One turn or mirror swaps these rows in pairs. Which row does each one swap with?
The rows were stretched afterwards, more along some directions than others.
Z85: [ 1.45  0.22 -0.90  0.09  3.49  0.26  0.12 -3.72 -1.41  1.18 -0.25 -1.34
  1.18  0.31  1.25 -0.97]
Z718: [-0.27  1.21 -0.51  1.21  1.46  0.55  0.06  1.07  1.15  1.80  1.76 -2.67
 -0.94  0.58  0.22  0.00]
Z648: [ 0.46  1.65  1.94 -1.11 -1.36 -2.01 -0.08  1.04 -2.97  1.58  0.22 -0.37
 -1.43  2.22  0.77 -2.02]
Z377: [-0.81 -0.24  2.09  0.34 -0.61  0.13  0.57  2.38 -1.60  0.13  0.40  1.03
  0.40  0.55 -2.15  0.45]
Z16: [ 1.03  1.24  1.82 -1.13 -1.87 -1.64 -0.73  0.03 -3.36  1.98 -0.27 -0.64
 -1.02  1.97  1.71 -2.22]
Z963: [ 0.41 -0.22 -1.73 -0.04  2.41  1.13 -1.12 -2.64 -0.01  0.91  1.49 -1.30
  1.37 -0.96  2.26  0.91]
Z697: [-0.82  0.14  1.35 -1.92 -1.29  1.44 -0.48  0.86 -2.08  1.29  1.90  0.94
 -1.46  1.64  2.25 -0.63]
Z332: [ 0.42  2.20  0.29 -1.77 -0.31  1.67 -0.79 -1.41 -2.54  0.33  0.19  0.99
  1.91  0.69  2.40 -1.65]
Z881: [ 0.67 -0.41 -0.08  0.46  2.29  2.70  0.14 -2.23  0.49  1.37 -0.57 -2.95
  1.13  0.23  2.74  0.69]
Z885: [-0.38 -0.63  1.41  1.70 -1.21 -0.48 -0.23  1.50  0.10  0.39  0.46 -0.21
  0.47  0.80 -0.24  0.39]
Z573: [-0.19  1.37 -0.71  1.10  1.46 -0.05  0.45  1.00  0.97  1.44  1.68 -1.73
 -1.12  0.78 -0.50  0.53]
Z865: [ 1.13  1.81  0.71  0.86 -0.68  0.04 -1.51 -0.64 -1.55  0.37 -0.96 -0.58
  2.77 -1.50  0.87  0.29]
Z590: [-0.71 -0.17  0.66  1.71  1.76  2.75  1.03  0.31  0.55  0.03  0.63 -1.46
  0.89  0.24 -0.40  1.52]
Z515: [ 1.04  2.88 -0.08 -1.08  1.14  1.08 -0.58 -2.98 -2.65  0.18 -0.26  0.47
  2.71  0.66  1.73 -2.40]
Z62: [ 0.24 -0.44  0.13  0.08  1.26 -1.13 -1.48 -0.81 -2.00  0.90  0.75 -1.68
  0.74 -0.98  1.00  1.14]
Z688: [ 1.60  0.61 -1.75 -0.07  3.28  0.28  0.02 -3.57 -1.19  0.96 -0.41 -2.78
  1.75  0.41  1.48 -1.36]
Z123: [ 0.10  2.16  1.56  0.42 -0.51 -1.76  0.23  2.29 -1.16  1.35  0.78 -0.82
 -1.64  2.59 -0.74 -1.90]
Z851: [ 0.87  1.97  0.42  1.01  0.53 -0.87  0.53  1.60 -0.32  1.42  1.55 -1.62
 -1.36  1.00 -0.64 -0.65]
Z531: [ 0.40 -0.16  0.80  1.67  2.21  2.91  1.15 -0.36  1.29  0.42 -0.30 -2.20
  1.13  0.18  0.39  1.04]
Z142: [-0.54 -1.55  0.74 -0.78 -0.70 -1.19 -1.31 -0.70 -2.95 -0.12  1.31  2.21
  1.48 -0.39  0.19  0.29]
Z476: [-0.03  0.77 -0.70  0.93  1.77  0.51 -0.35  0.61  1.02  1.29  2.01 -2.37
 -0.72  0.26  0.61  0.68]
Z797: [ 1.50 -0.05 -0.66  0.36  3.51  0.53  0.51 -3.55 -1.05  0.88 -0.14 -2.17
  1.00  0.68  1.12 -0.63]
Z117: [ 0.02  1.77  0.80 -1.72 -1.40  1.36 -1.14 -0.25 -2.56  0.85  0.95  1.50
  0.54  0.65  2.34 -1.17]
Z705: [-0.29 -1.33 -0.19 -0.55  0.29 -0.50 -1.16  0.08 -2.06  1.59  2.55 -1.13
 -1.91 -0.71  1.18  1.41]
Z53: [-0.46 -0.22  1.64  1.21  1.19  1.61  1.34  1.26  0.55  0.17 -0.52 -0.30
  0.91  0.07 -1.80  1.30]
Z420: [ 0.65  2.30 -0.03 -1.43 -0.34  1.70 -0.82 -1.30 -2.62  0.11  0.48  0.67
  1.53  0.45  2.54 -1.82]
Z479: [ 1.43  0.02  0.49 -1.53  0.32  1.88 -0.63 -3.92 -2.54  1.59 -0.23 -2.02
  0.59  0.84  4.78 -1.60]
Z314: [ 0.25  2.04  1.81  0.04 -0.42 -2.06  0.37  2.07 -1.54  1.26  0.92 -0.73
 -1.46  2.59 -0.37 -1.69]
Z994: [-0.78 -0.84  1.54 -0.35 -0.90 -0.37  0.30  2.13 -1.73 -0.11  0.47  1.30
  0.42  0.46 -1.86  0.63]
Z451: [ 1.39  2.50 -0.38 -0.76  1.29  1.20 -0.53 -2.82 -2.66 -0.32  0.19  0.58
  2.54  0.47  2.05 -2.09]
Z952: [ 1.54  0.74  0.92 -1.65 -1.27 -0.77 -1.70 -2.27 -3.69  1.97 -0.06 -1.13
 -0.49  0.95  4.10 -1.82]
Z394: [ 0.89  0.51 -0.29  0.66  0.15  0.01 -1.54 -0.54 -1.58  0.34  0.07 -1.72
  1.78 -2.38  0.44  0.67]
Z158: [ 0.78  1.91 -0.26 -1.59 -0.20  1.55 -0.84 -1.35 -2.19 -0.14  0.46  0.73
  1.81  0.43  2.36 -1.64]
Z271: [ 0.38 -1.49 -0.18  1.33  1.96 -0.67  0.81 -0.31  0.25  1.57  1.07 -2.77
 -1.56  1.49 -0.09  0.21]
Z672: [ 0.91  1.56  1.75 -0.69 -1.54 -2.24  0.05  0.91 -2.66  1.34  0.20 -0.60
 -1.50  2.20  0.41 -1.88]
Z666: [-0.13 -0.01  0.15  0.18  0.23 -1.10 -1.53 -0.69 -2.34  0.73  1.15 -1.25
  0.72 -1.25  0.41  0.69]
Z969: [-1.44 -1.40  1.01 -1.95 -0.92  0.42 -1.08  1.00 -2.47  1.62  2.99  0.45
 -2.73  0.64  2.35  0.40]
Z396: [-0.49 -1.19  0.89 -1.71 -1.16 -0.46 -1.34  1.47 -1.86  1.76  2.93  0.47
 -3.33  0.98  2.50  0.34]
Z811: [ 0.82 -0.36  0.56 -1.02  0.43  1.54 -0.89 -2.96 -2.07  1.69 -0.25 -2.11
  0.09  0.65  4.63 -0.97]
Z80: [ 0.66 -0.64 -0.05 -0.11  1.04 -0.78 -1.41 -0.73 -2.13  0.75  1.49 -0.98
  0.11 -1.67  0.81  1.20]
Z190: [-0.81 -0.56  0.90  1.51  1.89  2.23  1.00  0.55  1.04 -0.02 -0.09 -0.91
  1.09  0.75 -0.65  1.02]
Z961: [ 2.44  1.76 -0.85 -0.20  3.09  0.96  0.00 -3.50 -1.29  0.47 -0.70 -0.91
  2.57  0.10  1.88 -1.49]
Z903: [ 1.05  1.48  0.37  0.87 -1.32  0.09 -1.24 -0.49 -1.31  0.22 -0.86 -0.99
  2.41 -1.27  0.84  0.29]
Z198: [ 0.69  1.67  1.77 -0.61 -1.89 -2.23 -0.41  1.29 -2.99  1.66  0.38 -0.55
 -1.72  2.11  0.64 -1.89]

Swapped with Z718: Z85
Swapped with Z811: Z969
Swapped with Z952: Z697
Swapped with Z961: Z851
Swapped with Z377: Z865
Swapped with Z666: Z190
Swapped with Z451: Z314

One turn or mirror swaps these rows in pairs. Which row does each one swap with?
The rows were stretched afterwards, more along some directions than others.
Z957: [ 0.59  0.14 -0.04  1.85  0.12 -0.04 -0.30  0.48  1.23 -0.65  0.67 -0.01
 -0.95  0.78  0.30 -0.01]
Z640: [-2.39  0.87  1.01  1.39  0.34 -1.14  0.45  2.03  2.28 -1.33 -0.58 -0.41
  0.08 -1.04  1.57 -0.98]
Z525: [-1.88  0.42  0.82  0.88 -0.32  0.37  1.29  0.79 -1.49 -0.14  0.66  0.02
  0.66 -0.36  1.22 -0.90]
Z399: [-0.48  0.81 -0.74  1.23  0.91 -0.45  0.37  1.66  1.63 -0.03  1.07  1.24
 -1.53 -0.40 -0.62 -0.56]
Z950: [-0.60 -0.65 -1.71 -1.85 -0.11  1.32 -0.83 -0.04  0.12  1.30 -0.49 -0.29
  1.00 -0.94 -0.31  0.51]
Z180: [ 0.02  0.57  0.42  1.88  0.49 -0.21  0.14  1.07  1.64 -0.61  0.87  0.54
 -0.89  0.71  0.06 -0.07]
Z732: [-0.78 -0.40  1.89  1.14 -0.34 -0.65 -0.55 -1.09  0.16 -0.86 -1.04 -0.37
 -0.62 -0.66  0.38 -2.16]
Z491: [-1.35  0.13  1.79  1.52 -0.51 -0.71 -0.37 -0.96 -0.40 -0.44 -0.39  0.11
 -0.87 -0.64  0.24 -2.48]
Z923: [-2.05  0.35  0.99  1.64 -0.52  0.17 -0.02  0.64 -2.01  0.39  0.29  0.60
 -0.73 -0.80  0.69 -1.36]
Z161: [ 0.01  1.03 -0.36  1.39  0.78 -0.54  1.24  2.23  1.49 -0.46  0.52  0.50
 -0.23 -0.60  0.54 -0.89]
Z203: [-2.37  0.14  1.11 -0.52  0.23 -1.30 -0.03 -0.34  1.08 -0.14  0.38 -0.58
  0.88 -1.82  0.72 -1.32]
Z482: [ 0.05 -0.73 -1.97 -1.81  0.08  1.24 -0.78 -0.28  0.18  1.22 -0.35 -0.52
  1.15 -0.67 -0.19  0.86]
Z202: [-0.52  0.05 -0.58  0.93  0.08 -0.76 -0.37  0.02  2.35 -1.03  0.32 -0.62
 -0.45  0.13  0.35 -0.62]
Z115: [ 0.27  0.20  0.34  1.99  0.39 -0.04 -0.34  0.92  1.44 -0.41  0.51  0.36
 -0.91  0.41  0.39 -0.10]
Z49: [ 0.22  0.20 -0.21  1.57  0.01 -0.49 -0.30  0.22  1.50 -0.98  0.46 -0.48
 -0.70  0.75  0.51 -0.32]
Z392: [-0.47 -0.84 -0.13  0.74  0.17  0.82 -1.09  0.81  1.58 -1.15 -1.12 -0.02
 -0.82 -0.65  0.15 -0.20]
Z829: [-2.64  0.59  1.17  1.24 -0.41 -0.40 -0.21 -0.03 -0.90  0.46  0.16  1.04
 -0.93 -0.59  0.05 -2.29]
Z126: [-0.68  0.29  1.31  1.43  0.82  0.26 -0.38  1.22  1.74 -0.10  0.38  1.09
 -0.70  0.28 -0.03 -0.34]
Z598: [-0.61  0.20 -0.98  0.16 -0.49 -1.42 -0.27 -0.75 -1.00  0.38 -0.85 -1.17
  0.01 -1.92  0.61 -1.34]
Z522: [-2.44  0.61  0.87  1.32 -0.45  0.02  0.99  0.90 -1.38  0.02  0.54  0.06
  0.32 -0.80  1.31 -1.29]
Z76: [-3.00  0.51  0.89  0.71 -0.15  0.37 -0.72  0.54 -0.25  1.05  0.00  1.38
 -0.40 -0.57 -0.15 -1.75]
Z3: [ 1.00 -0.63 -2.15 -1.60  0.25  0.80 -0.36 -0.63  0.45  0.85  0.03 -0.85
  0.89 -0.70 -0.36  0.97]
Z749: [-2.15  0.27  1.50 -0.43  0.41 -1.36  0.17  0.13  1.23 -0.25  0.27 -0.15
  0.72 -1.40  0.62 -1.25]
Z108: [-0.20  0.31 -2.10  0.79 -0.57 -1.25 -0.52 -0.41  0.14  0.66 -0.39 -1.04
 -0.85 -1.76  0.08 -0.75]
Z432: [-0.79  0.61  0.38  0.73  0.18 -1.99  0.93 -0.73  0.22 -0.67  0.76 -0.51
 -1.50 -0.98 -0.26 -0.89]
Z747: [-2.32  0.58  1.45  1.59 -0.60 -0.29 -0.44  0.09 -0.91  0.47 -0.30  0.83
 -0.58 -0.63  0.24 -2.22]
Z650: [ 0.18  0.21 -1.34 -0.06  0.52 -1.14  1.04 -0.80  0.78 -0.43  1.44 -0.95
 -0.40 -0.97 -0.22  0.39]
Z634: [-1.93  0.10  1.33 -0.96  0.60 -1.03 -0.07 -0.22  1.10 -0.03 -0.03 -0.03
  0.64 -1.51  0.20 -1.22]
Z431: [-0.49  1.04 -0.58  1.58  0.82 -0.60  0.65  1.98  1.36 -0.14  1.21  1.12
 -1.32 -0.64 -0.25 -0.88]
Z545: [-1.46  0.65 -0.07 -0.01  0.62  0.04  1.13  1.07  1.23 -0.12 -0.71  0.85
 -0.58 -1.59 -0.68 -1.66]
Z25: [-1.90  0.12  0.90 -0.96  0.09 -1.18 -0.11 -0.69  0.06  0.05 -0.09 -0.64
  0.84 -1.47  0.61 -1.24]
Z349: [ 0.91 -0.71 -1.99 -1.77  0.20  1.07 -0.37 -0.24  0.01  0.86 -0.49 -0.67
  0.87 -0.44 -0.33  0.71]
Z717: [-2.81  0.43  1.39  0.49  0.72 -1.30 -0.16  1.01  2.33 -1.49 -0.83  1.27
 -1.54 -1.81 -0.57 -2.97]
Z927: [ 0.51 -0.75 -2.05 -1.59 -0.08  1.36 -0.52 -0.17 -0.21  1.28 -0.43 -0.49
  1.08 -0.50 -0.26  0.82]
Z607: [-1.70  0.13  1.38 -0.92  0.71 -0.86 -0.07  0.44  1.61 -0.18 -0.18  0.14
  0.47 -1.41  0.10 -1.07]
Z875: [-2.45  0.22  1.29  1.66 -0.52 -0.11 -0.54  0.31 -1.46  0.56 -0.05  0.62
 -0.84 -1.11  0.58 -1.60]
Z331: [-0.17  0.94 -0.22  1.40  0.62 -0.57  1.07  2.18  1.45 -0.51  0.35  0.26
  0.33 -0.73  0.97 -1.05]
Z423: [-2.08  0.48  1.64  1.60 -0.56 -0.74 -0.37 -0.40 -0.80 -0.05 -0.09  0.61
 -0.98 -0.59  0.26 -2.61]

Swapped with Z331: Z525
Swapped with Z108: Z432
Swapped with Z747: Z180
Swapped with Z545: Z640
Swapped with Z115: Z829
Swapped with Z732: Z202

